(in the rows, 128 means zero)
T: several groups of rows, each row roughly a mix of its group's hidden directions
T (96 x 10)
[[107 153 146 141 124 133 116 142  72 116]
 [132 110 182 106 145 142 156 119 117 128]
 [128 152  99  91 145 125  98 101 127 150]
 [107  93 109 162 104 114 106 130 104 137]
 [132 153 137 120 144 133 111  67 123 136]
 [134 120 163 170 111 141 140 141 133  92]
 [120  77 113 131  89 117 141 132 144 114]
 [120 112 139  78 142 131 160 159 134 130]
 [142 104 132 130 144 161 150 137 165 160]
 [134 113 174 122 163 136 165 125 131 137]
 [112 164 126 130 112 104 127 134  84 101]
 [127 109 160 106 172 130 161 137 139 138]
 [138 155 161 125 172 118 109 107 108 123]
 [138 134 116  90  94 175 121 133 127 136]
 [132  87 125  98  90 109 120 142 120 108]
 [166 132 113 119 167 114 134 122 165 141]
 [113 160 105 108 115 102 132 137  85 113]
 [113 124 125 152 100 106 138 156  89 102]
 [120 102 111 120 121 111 166 164 123 159]
 [100 135 153 121 110 112 156 167 157 123]
 [161 156 103 133 172 120 138 151 127 131]
 [136 133 105 153 130 116 134 175  90 119]
 [113 112 142 141 133 100  89  98 105 104]
 [145 142 150 126  96 154  87 126 141 104]
 [129 113 172 141 150 120 175 131 124 137]
 [132 139 110 101  99 155  83 113 122 117]
 [126 112 133 133 106 119 177 132 117 170]
 [124  99 138 130 161 155 135 146 153 166]
 [132  91 138 131 156 155 130 139 158 162]
 [153  80 136 132 120 135  95 100 140 118]
 [140 105 155 134  99 140 151 140 174 124]
 [122 124 161 153 136  91 170 134 119 120]
 [133 161 103 124 130 117 169 125 149  94]
 [122 123 122 108  90 106 134 149  90 100]
 [148 163 116 142 168 129 139 126 166 135]
 [140 151 107 160 159 119 149 140 162 144]
 [138 132 122 150 172 151 104  95 128 149]
 [145  76 154 146 123 143 101 117 130 118]
 [124 151  91 155  93 110 100 125 125 116]
 [143 151 148 115 167 127 168 136 154 128]
 [113  98 103 110 109 177 128 128 141 137]
 [121 105 151 152 170 118 145 117 125  94]
 [110 110 104 128 168 101 162 135 117 143]
 [132 131  88 143 122 127 151 170 104 107]
 [139  95 141 130 140 151 136 131 178 152]
 [127  89 141 114 132 112 131  93 130  86]
 [106 180 127 128 124 116 162 152 122 125]
 [109 181 101 114 145 114 144 133 119 141]
 [133  90 160 137 105 127 167 150 127 136]
 [109 102 136 116  90 138 132 101 167 137]
 [148 130 154 103  81 150 104 122 137 141]
 [132 124 132 148 186 115 145 131 155 142]
 [146 136 152 177 132 147 113  99 117 111]
 [151  86 143 146 124 139  94  98 136 116]
 [142  94  87 132 131 121 152 152 123  98]
 [134 136 155 102 159 137 117  82 148 128]
 [124 117 119 173 167 105 141 135 145 148]
 [127 144 144 167 104  91 155 126 114 112]
 [131 130 148 148 164 105 173 140 144 136]
 [112 167 151 163 153 143 148 140 133 141]
 [131 130 140 167 165 103 162 133 144 138]
 [110 118 133 108 101 156 127 102 169 150]
 [133 124 127 113 190 134 121 123 158 136]
 [140 174 102 137 136 107 144 143 160 119]
 [119  79 140 130 100 102 134 111 134 101]
 [137 149 137 103 142 136  94  78 129 132]
 [156 129 122 155 147  92 121 165 108 142]
 [105 185 126 129 128 114 157 146 127 126]
 [133 142 122  92 123 128 119  89 123 172]
 [128 128 151 175 135 136 133 131 131  80]
 [119 107 168 140 119 133 142 151 173 130]
 [131  85  94 126 116 124 150 141 127  91]
 [148  88 151 146 134 149 112 111 165 132]
 [130 137 110 110  88 152  86 114 115 118]
 [116 123 103  88  86 137 109 146 115 118]
 [145  88  91 133 122 109 151 147 143 108]
 [130 120 151 171 113 138 140 154 134  89]
 [115 163  91 136 165 121 109 107 123 118]
 [131 115 158 169 107 139 148 152 133  98]
 [126 134 125 160 107  93 136 164  97 118]
 [ 90 126 140 133  96 157 114 134  90 125]
 [117 113 127 130 188 110 129 112 124 103]
 [125 171 149 172 147 145 140 117 129 129]
 [164 111 113 115 165 111 138 114 162 122]
 [134 156 157 150 127  74 132 125 126 124]
 [138 120 166 109 159 149 167 131 136 142]
 [140  96 141 132 142 153 133 128 177 153]
 [125 130 134 168 125 136 125 160 135  79]
 [116 101 114  93 104 154  92 128 110 129]
 [ 97 169 153 132  92 123 140 109 135 122]
 [145 166 100 116 163 137 153 130 135 105]
 [136  94 166 141 101 132 163 145 129 132]
 [108 125  99 144 168 104 161 127 114 138]
 [123 124 112  97  90 104 139 150  98 107]
 [125 160  95 103 147 127  89 105 129 135]
 [136  90 140 126 144 146 126 128 176 152]]

the two rows of each list that fit no group, in list order (the others fit one group, some only roughly)
- K_738: [137 145 104 102  84 134  99 132 102 135]
- K_112: [115 102 129 158 149 112 161 161 126 104]
- K_364: [ 95 122 149 105 116 173 114 103 119 127]
- K_755: [146 152 121 105 173 151 136 131 159 137]
- K_380: [116  85 169 128 152 116 147 131 108 125]
- K_986: [113 104 134 169 142  90 152 143 121 139]
- K_502: [ 94 158 148 143  92 122 135 133  99 112]
- K_976: [165 137 120 120 180 130 118 127 144 151]
- K_421: [147  88  90 117 144 140 136 142 116  99]
- K_188: [154  99 118 135 154 154 108  99 152 149]
- K_206: [127  97 135 142 123  75 159 129 116 132]
- K_255: [115  93 160 101 104 141 129 123  93 123]
- K_811: [101 100 122 146 103  89 118 135  99 116]
 => K_738, K_206
- K_959: [156 173 141 155 144 137 136 102 146 125]
- K_537: [112 156  95 131 160 115 134  94 115 149]
- K_302: [125 142 174 163 147 146 120 132 138 155]
- K_742: [110 147 121 105 107  96 134 149  91 104]
- K_693: [142 120 172 152 100 140 158 105 128 135]
- K_785: [129 107  80 131 121 143 150 157 115 104]
- K_241: [110  88 108 131  82 137 144 139 128 113]
- K_114: [108 148 129 130  93 156 116 135 135 174]
- K_172: [131 131 132 159 139 136  94 107  83 109]
- K_290: [155  93 135 143 143 159 119 104 157 145]
- K_753: [168  94 137 108 141 151 112 116 136 155]
 => K_302, K_753
- K_527: [113 120 108 130 185 103 141 111 118 123]
- K_204: [114 105 111 127  89 158 122 145 144 162]
- K_621: [149 151  98 138 154 127  95 116  93 120]
- K_457: [104  83 127 117  87 144 130 114 146 127]
- K_127: [162 158 130 126 174 110 123 131 140 150]
- K_979: [122 155 167 177 134 136 125 118 129 112]
- K_413: [134 161 101 131  72 132 123 132 123 118]
- K_346: [129 110 112 103  97  97 130 152 132  90]
- K_914: [157 152 135 121 181 127 115 121 138 149]
- K_964: [144 154  95 107 101 156  96 120 137 126]
- K_326: [124 113 142 114  90 125 162 164 154 123]
- K_368: [138 144 117  73 140 159 121 135 150 127]
- K_692: [123 156 158 165 145 131 121 103 162 124]
- K_311: [123 151 104 111 165 126  86 107 127 115]
- K_470: [114 111 139 158 162 109 167 106 117 120]
 => K_621, K_346
- K_978: [146 144 153  86 140 150 123  95 149 135]
- K_920: [119 139 145 162 130 126 110 121  77 105]
- K_596: [139 163 105 124 156 116 152 145 167 128]
- K_341: [125 103 149 110 119 128 113  95 170 154]
- K_598: [132  98 123 113 104 129 138 108 180 144]
- K_129: [109 158 157 126 134 159 106 122  98 153]
- K_378: [127 119  96 100 107 144 100 105  93 123]
- K_728: [100 159 161 129 117 148 105 115 124 161]
- K_846: [142 117 114 115 141 156 159 138 165 162]
- K_410: [116 118  90 109 164 102 139 144 120 154]
- K_404: [120 182 133 128 136 156 116 138 114 157]
- K_106: [ 97 152 124 141  93 145 142 151  98 113]
- K_35: [135  96 172 125  98 131 157 131 129 147]
- K_165: [144 134 135  97  86 148  91 141 139 133]
 => K_978, K_378
- K_641: [153 163 136 118 153 169 140 121 150 142]
- K_211: [124 105 143 104 130 134 130  83 165 110]
- K_723: [113 116 119  83  90 135 117 147 103 118]
- K_521: [107 155 164 124  98 128 124 100 146 153]
- K_983: [134  97 130 108 130 134 137 135 184 150]
- K_707: [116 145 140 157 173 155 128 128 134 159]
- K_857: [102 116 105 103 141 146 118  90 156 146]
- K_60: [149  86 128 118 122 128 100  97 161 125]
- K_924: [107 112 155 156  99 132 163 155 118 121]
- K_944: [147  82 137 124 121 129  99 100 158 117]
- K_945: [126 155  88 130 101 135 108 169 132 126]
- K_722: [158  96  95 103 127 131 107  98 139 134]
- K_549: [136 130  94 132 142 140 146 155  96  89]
- K_890: [147 135 159 132  73 153 124 122 134 137]
- K_612: [153  96 130 121 148 109 125 106 171 147]
 => K_857, K_924
- K_773: [150 146 158 167 141 142 159 111 136 143]
- K_625: [139 157 116 114  91 151  87 133 142 120]
- K_666: [111 145  94 164 158 116 131 148 123 101]
- K_787: [146  78 105  93 116 128 113 121 134 136]
- K_885: [120 106  85 128 163 119 143 147 108 148]
- K_988: [135  99 152 123  85 118 139 142 159 107]
- K_925: [112  87 134 132  78 117 132 126 150 137]
- K_159: [150 162 150 126 169 123 105 126 122 155]
- K_830: [100 172 163 134 101 127 120 114 124 143]
- K_233: [145 114 126 115 129 141 110 112 174 168]
- K_643: [145 121 136 156 117 133 105 104  84  99]
- K_428: [138 151 139 105  75 139 107 131 142 110]
- K_291: [137 151 107 108  98 145  84 150 139 123]
 => K_885, K_428
- K_147: [164 127 143 120 173 117 116 111 151 150]
- K_867: [149 139 155 134  72 152 121 132 139 128]
- K_425: [141 109 180 115 120 127 166 138 141 131]
- K_33: [112  90 172 113 147 114 146 129 108 123]
- K_513: [129 144 128 171  95 143 129 159 134 101]
- K_909: [135 150 108 108 110 141  77 146 140 112]
- K_586: [101 140 174 124 112 147 109  98 121 141]
- K_53: [117  96 139 132  78 154 119 122 147 112]
- K_232: [126 100 153 135 159 116 168  99 116 139]
- K_783: [154 165 136 109 137 159 111  95 142 121]
- K_342: [109  98 126 153 144  84 149 153 124 129]
- K_542: [133 134 155 117 168 114 171 143 148 128]
 => K_425, K_53
- K_796: [ 84  79 142 115 115 146 127 129 131 134]
- K_853: [ 99 139 147 154 101 122 119 143  83 125]
- K_520: [107 133  94 129 180 104 134 133 123 116]
- K_704: [153 169 109 106 117 165 120 120 147 134]
- K_584: [131 155 124 151 135 125 113 113  72 112]
- K_790: [106 138 110 119 172 134 127 148  97 158]
- K_208: [153 162 114  97 120 164 112 113 146 124]
- K_848: [105 129 125 157  84 111 141 160 111 137]
- K_305: [154 130 113 165 159 104 139 130 158 146]
- K_837: [137 111 148 103 165 128  93 102 131 106]
- K_565: [111 128  78  99 152 107 126 138 124 147]
 => K_796, K_305
- K_771: [143 137 138 120 186 138 140 122 159 138]
- K_447: [125 167 111 127 155 122 106 139  84 133]
- K_318: [148 123 126 128 141 108 125 121 179 166]
- K_46: [165 100 117 116 174 125 117 121 149 135]
- K_384: [109  78 133 104 113 131 143 156 107 133]
- K_826: [153  85 117 111 141 119 134 108 169 131]
- K_761: [121 105 146 141  82 134 121 118  86 128]
- K_230: [137  99 122 118 152 155 149 149 151 166]
- K_818: [133  92 170 132 151 126 129 131 134  90]
- K_997: [152 179 109 138 144 118 143 132 160 128]
- K_741: [125  88 129 153 174 114 141 113 129 111]
- K_902: [118 171 135 109 149 166 132 101 125 115]
- K_816: [132 160 153 158 108 114 122 104 146  95]
- K_695: [123 153 106 111 161 125  89  99 129 115]
- K_611: [120 111 121 161 124 122 153 180 131 112]
 => K_447, K_741
- K_329: [123 106 173 137 169 119 155 125 128 136]
- K_477: [138 101 162 147 121  98 168 136 118 116]
- K_370: [145 124 111 110  86 104 115 110 112  93]
- K_682: [108 102 139 156 101  93 143 141 100 123]
- K_934: [115 147 134 119  86 157 135 140  90 112]
- K_110: [119 105 138 157  89 128 111 108  90 129]
- K_861: [134  94 146 107  83 116 143 144 143 110]
- K_273: [112  87 133 154 161  99 143 136 129 144]
- K_281: [139 124 109  97  90 138 110 167 134 144]
- K_697: [116 131 144 137 116  94 144 118 105  77]
- K_499: [120 124 153  85  89 138 133 126 102 110]
 => K_477, K_934
- K_14: [ 99 146 114 144 102 142 142 152  88 109]
- K_40: [146  77 101 109 152 143 128 135 124 109]
- K_553: [116 149  94 119 148 113 133  99 107 166]
- K_397: [109 143  79 143 149 117 123 161 127 112]
- K_765: [125 156 165 161 125 128 134 118 169 117]
- K_22: [124  88 149 140 115 155 131 140 170 117]
- K_579: [142 131 155 156 140 156 144 161 140  95]
- K_51: [136 145 107 104  88 144  91 149 139 135]
- K_203: [ 97 106 148 107 104 160 118  95 131 121]
- K_719: [132 105 129  92 124 179 114 124 114 144]
 => K_22, K_579
- K_439: [110 152 116 137 124 143 137 150  80  98]
- K_561: [128 122  97  99 103 122 121 171 129 156]
- K_7: [154 145 137 118 169 157 142 121 160 143]
- K_362: [104 170 141 148 129 128 157 159 107 124]
- K_223: [130  98 143 114 102 127 139 137 182 130]
- K_4: [149 166  75 127 123 112 130 134 139 133]
- K_91: [130 174 162 138 151 106 117 123 102 121]
- K_770: [110 122 101 155 159  85 126 148 143 131]
- K_153: [102 105 114 138  80 129 145 146 115 105]
- K_454: [107 125  97 129  85 102 107 143 110 113]
- K_331: [121 111 138 158 164 111 165 104 117 115]
- K_379: [ 96 150 126 124  93 134  98 121  93 143]
- K_492: [156 146 150 115 165 156 149 115 150 142]
- K_168: [143 116 148 165 135 137  91  93 121 113]
- K_139: [136 137 146 124 162  98 135  99 120  87]
 => K_4, K_379
